rotation steps, each row followed by its count of steps:
The counts run from 0 to 173.
[ 72 184 151 173 130 139 104 144 135 105 113 138 143 103 153 143 116 124
  82 153 149  99 121 124 169  93 140 182 137  97 133 135 131 132 150 146
 171 139 151  95  98 112 110  85 135  82 109 137 115 140 145 147 189 114
  71 175 112 102 153 139  93 133 131 109 121 140 124  99 142 182 139 138
 163 124 112 148 138 132] -> 170
[118 133 138 141 124 142 131 159 131 154  99 114 115 106 109 162 107 120
  88 155 145  95 138 136 170  99 143 164 110 116 140 145 124 131 170 118
 191 130 171  65  74 121  86 132 127 103 110 151  86 147 144 138 168 158
  55 147 143  93 117 124  82 115 117 123 130 138 140 136 146 166 122 148
 113 137 116 170 113 118] -> 13
[111 142 137 161 111 135  99 150 129 143 125 155 119  93 132 127  93 112
  73 152 167 111 133 134 116 115 131 151 104 128 129 139  98 143 163 148
 177 136 146  52  91 131  99 116 121  93 138 154  96 151 153 120 180 155
  69 163 129  62 153 141  79 110 134 101 136 154 139 138 156 178 119 151
 147 107 128 152 130 125] -> 29
[ 76 179 140 148 142 133  83 139 121 107 131 124 122 142 164 163 117 119
  68 148 163 109 105 132 140  67 139 154 106  84 133 133 116 122 141 146
 175 118 149 110 107  99 123 102 113  63 113 148 123 129 119 115 157 133
  82 183 118  95 142 126 107 129 104 126 151 119 133  73 121 181 130 129
 140 141 126 148  97 126] -> 66
[121 169 148 150 126 147 114 151 124 106 124 100 108 120 165 167  96 102
  88 143 160  83 106 109 153  99 130 167 127 105 126 117 140  81 147 136
 157 143 163  94  79 100 124 100 100  96 116 157 104 133 143 124 180 156
  51 158 170 104 108 115  98 124 101 118 169 117 137 100 137 173 159 130
 124 125 126 149 123 110] -> 77
[152 128 159 153 148 110 132 120 150 106 125 144 109 113 121 161  76  96
  96 119 124 110 123 149 148 109 133 129 155 107 151 109 108  94 137 146
 148 126 126  75 120  79 121 126 108 121  97 150  79 112 155 139 159 159
  55 140 161 100 127 123  78 113  75  86 169 144 154 150 162 190 154 153
 138 105 148 142 138 123] -> 150
[120 179 162 156 158 126 120 115 155 110 137 140 123 109 148 186  95 117
  90 129 134 119 111 146 175  91 158 154 155 105 149 137 103 109 135 157
 134 136 116  76  98  81 110 104 122 100  88 171 120 121 116 114 175 145
  61 144 144 118 126 122 100 127 113  86 166 136 140 124 164 181 154 142
 141 126 133 155 131 116] -> 63
[106 150 136 125 111 147 110 134 111 101 122 145 153 153 129 171  91  98
  70 118 140 107 103 148 107  96 180 117 123 123 158 153 104 105 117 126
 178 130 191  92 131 120  86 129  93 116 107 159  44 128 162 150 135 125
  82 145 157 115 133 109 122 103 104 120 169 109 131 115 136 173 121 150
 102 139 127 160  95 125] -> 114
[ 83 194 148 162 155 137  77 117 141 111 141 128 131 162 164 176 103 135
  72 134 159 111 102 136 147  67 165 148 126  98 143 132 129 113 139 146
 156 128 132 105 112  86 123  88 100  75 105 151 127 128 123 115 154 131
  74 166 147  93 150 123 105 129 117 106 159 111 150  85 130 186 153 126
 134 151 127 147  98 111] -> 65
[ 99 140 129 127 134 135 135 145 120 134 118 158 160 106 127 174 106 115
  90 143 134 124 129 154 138 116 177 128 123 113 158 145  93 123 123 127
 194 127 156  70 115 117  86 131 136  90  84 154  60 116 138 136 163 136
  70 118 133 107 146  97  99 107 101 109 142 132 134 146 151 195 121 158
 104 156 120 167  94 145] -> 25
[102 171 168 163 135 120 124 138 129 134 113 128 138 118 143 183 103 125
  94 135 160 103 145 148 199  48 156 159 122  71 122 124 123 104 146 145
 169 137 135  99  90  83 131 112 112  90  83 150 106 111 137 133 164 133
  66 154 133 106 113 115 101 116  85  93 141  99 123  95 141 161 143 132
 124 133 127 145 130 135] -> 155
[103 145 135 137 156 114 119  97 126 107 115 155 172 128 138 154  95 111
  86 138 159 129 115 149 148 117 144 125 146  71 152 118 109  87 132 157
 192 111 144  92 157  85 136 112 138  76  86 126  93 130 164 117 161 135
  77 157 116 107 132 109 108 108  78 126 140 117 148 124 121 198 138 145
 158 126 138 128  93 136] -> 69
[ 70 189 127 157 143 152  88 142 133 103 119 128 124 128 155 157  97 128
  89 141 149  94  98 114 156  87 150 188 144 104 116 126 130 123 137 142
 153 131 147 101  90 111 105  84 117  95 122 158 113 139 143 156 183 121
  75 165 150  91 146 130  84 124 134 103 151 127 123 107 136 196 147 135
 153 135 111 169 132 120] -> 169
[100 130 112 141 120 156  94 151 125 142 131 138 126 126 128 136  86 105
  54 144 164 109 121 124 100 122 148 139 115 135 130 142 112 138 148 140
 175 126 153  60 110 132  82 112 119  99 144 162  79 146 161 131 155 153
  71 162 138  63 152 134  90 102 142 112 142 140 135 133 149 185 125 148
 140 122 118 158 111 113] -> 28
[146 154 163 158 118 117 131 110 138 115 108 173 143 132 136 149 110 125
 100 139 142 103 116 178 120 104 169 154 173 116 141 155 106  91 121 157
 149 150 138  77  91  85 123 126 123 117 101 151  68 112 170 140 172 125
  59 137 129 119 138 149 103 108  86  63 174 159 140 130 165 162 151 137
 145  88 115 136 113 130] -> 123
[ 98 163 158 142 127 152 105  97 130  77 103 176 163 154 123 151  99 126
  82 131 123 118 102 153 121 125 177 148 163 124 148 134 117 100 123 136
 183 141 173 103 150 108 114  96 128  98  95 106  79 133 163 161 158 104
  82 143 123 119 156 138 101 128  99 105 153 149 143 120 137 191 140 128
 141 135 122 166  80 124] -> 97
[112 164 169 150 135 135 119  99 133  96  89 174 176 134 137 140 118 130
  97 151 134 114 115 161 142 133 176 158 166 105 144 140 117  97 127 138
 181 146 153  89 133  91 143 103 154  97  94 107  84 123 166 153 189 108
  68 141 116 118 151 126  98 120  89 107 141 148 132 121 143 177 153 127
 147 122 115 158  90 136] -> 96
[116 171 176 166 107 146  84 100 114 117 116 169 143 143 142 138  83 124
  73 132 160 109 125 151 101 123 165 154 144 139 124 142 119  99 156 160
 144 159 139  87 125 109 139  99 113 120 132 124  91 145 164 144 155 126
  53 159 129  85 160 142  84 118 112  73 166 143 151 114 136 175 136 126
 143 116 129 165 120 106] -> 108
[ 86 169 129 142 134 127 134 158 124 103 133 131 146 118 153 175 129 123
  96 140 150 102  99 151 159  68 151 159 133  74 146 162 100 116 108 142
 164 126 152  99  77  99  99 130 118  85  90 187  89 109 131 123 168 124
  79 154 135 129 125 110 125 117  92  99 151 131 117 101 153 155 135 140
 139 111 124 138 110 150] -> 51
[125 128 125 148 116 131 116 134 132 100 131 143  99 111 125 129 103 109
  97 132 155  94 118 135 107  79 123 143 156 116 140 144 118 116 143 162
 149 128 152  65  96 105  88 137 106 115 134 170  73 129 164 131 167 153
  64 162 137  83 136 149  93 116 108  91 171 161 156 137 156 170 127 138
 183  69 138 133 133 114] -> 45
[122 161 158 158 110 137 113 154 137 120  96 130 116 103 148 153  83 103
  77 137 153 103 128 128 170 111 144 174 103  97 125 133 109 100 173 139
 146 148 142  93  80 105 111 101 109 107 119 157 108 147 153 142 174 137
  48 174 125  75 130 144  77 122 133 115 136 118 117 101 140 171 148 138
 131 104 131 170 156 120] -> 2
[107 173 172 162 108 124 124 143 122  82 130 157 135 100 144 161 111  94
  96 125 131 109 125 149 141  87 154 147 123 110 159 152  77 110 111 159
 164 151 161  89 100 117 115 127 115 110  94 156  56 100 135 142 173 117
  71 136 116 132 149 117 102 128  80  70 176 155 117 108 162 160 138 161
 137 107 136 140 135 140] -> 35
[108 166 170 152 122 127 124 124 130 106  84 167 171 110 154 139 132 133
  96 170 150 102 109 141 148 125 160 179 154  90 143 150 119  93 134 145
 177 157 162  86 103 113 139 105 151  90  93 118  95 132 157 148 196 106
  69 147 105 124 141 128 105 119  93  97 140 157 129 115 139 164 153 130
 143 113 111 147 105 135] -> 95
[139 149 147 143 133 142 124 120 142 135 100 142 121 113 117 182  95 137
  89 161 132  99 140 135 178 124 150 168 143 110 136 134 121 103 179 124
 150 129 145  60  93 105  90 105 134 124 104 152 106 148 134 125 193 144
  43 133 141 117 118 119  80  99 140 121 141 134 143 145 165 186 144 135
 136 132 120 168 140  96] -> 90
[116 146 132 130 119 163 103 135 117 152 121 134 130 135 132 163  85 108
  74 145 160 106 113 128  98 136 159 135 112 131 136 131 123 106 151 126
 183 133 170  70 116 125 112 115 116  89 129 153  90 156 140 133 159 162
  67 136 158  87 131 112 106 108 110 137 162 124 154 129 147 184 140 132
  86 166 116 175  78 105] -> 103
[141 117 138 138 159 124 129  97 139 140 135 152 128 132 114 136 116 132
 102 151 143 113 125 166 133 112 134 142 167 108 152 130 130 111 139 156
 186 110 126  59 111  75 114 127 135  86 102 144  92 124 153 111 160 172
  67 147 125 103 119 130 100 114  80 103 153 158 172 153 154 187 127 140
 165 124 144 130  84 116] -> 58
[135 131 139 141 125 140 138 147 130 174  96 134 136 101 122 162 102 124
  79 169 152  94 145 152 159 117 160 161 128 104 128 135 130 121 161 130
 187 135 149  62  79 110 105 122 142 100 117 144  93 137 151 131 180 151
  43 139 136  92 121 120  75  99 111 114 133 131 127 160 154 172 139 137
 108 137 110 164 110 119] -> 14
[146 120 145 147 149 119 114 108 153 143 113 181 125 124 125 136  86 131
  90 144 148 131 120 167 129 112 158 126 157 117 147 136 109 132 145 152
 157 127 112  56 110  79 103 132 131  98 113 152  90 140 162 103 154 154
  69 146 124  77 141 159  89 107 108  87 155 154 159 155 163 186 141 136
 156  96 136 148  99 122] -> 134
[129 143 132 148 108 150 117 157 121 122 114 142 137  92 162 145  90  98
  72 161 177 111 107 111 119 145 147 152 115 109 141 146  89 109 149 139
 157 144 166  50  89 124 104 112 139 104 140 157  92 151 154 128 194 147
  52 144 139  83 123 117  92 103 132 116 157 135 127 135 152 173 140 136
 121 118 121 162 118 123] -> 105
[111 137 154 138 121 116 127 109 120 100  93 135 150 123 118 139 134 111
  88 160 115 106 134 163 159  94 135 163 143  84 153 132 125  94 159 135
 205 123 179  78 125 111 116 133 130  86  93 110  80 136 159 137 169 130
  70 171 107 132 111 129  93 123  74 134 120 150 145 115 121 178 117 152
 158 130 136 138 109 126] -> 84
[112 151 157 145 104 136 112 108 107  98 120 154 169 152 122 177 101 108
  82 126 134 116 120 172 120 100 193 122 129 115 159 147  97  85 124 125
 179 145 174  96 143 104 111 125 105 104  93 136  45 117 151 141 139 119
  75 129 137 132 135 106 120 108  72 109 168 120 141 123 138 173 117 146
 104 145 114 149  87 130] -> 113
[104 171 167 168 137 120 125 153 131 114 117 116  95 114 148 175 104 110
  93 133 145  89 132 144 187  51 142 169 103  85 126 132 116 113 145 142
 158 134 137 106  69 104 124 116  91  89  93 161 107 110 117 129 168 141
  64 171 128 102 118 125  89 129 102 104 140 119 119  93 137 165 133 150
 126 109 118 159 144 124] -> 154
[140 121 139 145 103 132 118 117 122 171 117 154 142 133 107 165  93 138
  62 148 173 111 154 173 130 102 167 134 126 114 128 156 101 113 175 140
 172 126 138  67 111 107  93 138 109 114 115 149  84 146 170 123 151 153
  51 141 136  81 131 117 100  87 119 107 148 108 152 145 146 177 105 133
 129 130 118 157 109 118] -> 118
[120 109 131 133 144 125 107 132 129 121 120 123 102 144 128 131  89  97
  85 137 165 113  99 136 100  96 116 124 125 101 145 111 131 108 140 144
 205 113 152  80 119  98 122 132  99  73 125 144  78 135 170 133 134 167
  72 171 130  60 128 134  94 122  72 125 151 132 157 131 124 185 128 140
 167 116 137 133  91 126] -> 147
[106 163 184 159  92 119 122 123 115  97 110 160 135 115 134 153 122 103
  93 144 130 112 133 166 137  96 159 147 116 120 154 158  91  99 139 150
 181 166 180  82  97 121 129 132 121  98  97 128  67 116 132 138 172 121
  67 162 107 123 133 123 106 129  68  97 150 162 131  89 137 145 114 145
 118 111 133 143 109 129] -> 111
[106 131 127 127 150 118 100  99 132  91 124 153 156 149 126 144  83 110
  88 126 161 130 110 142 127 124 138 121 155  88 157 113 124  92 122 154
 185 110 160  93 169  92 118 111 115  79  99 123  74 134 170 130 147 144
  82 169 129  87 131 127  98 113  81 129 155 126 162 131 124 210 142 138
 176 130 141 135  99 131] -> 70
[131 159 174 161 146 108 125 142 134 107 120 143  99 113 150 146 113 100
 109 144 134 110 102 151 138  76 144 151 121 113 153 145 105 116 128 151
 159 142 137  75  54  87 129 121 122  78 103 162 102 108 109 123 168 159
  66 144 139 102 129 134 101 138  77  71 166 169 136 114 161 158 152 139
 119 106 142 144 102 125] -> 138
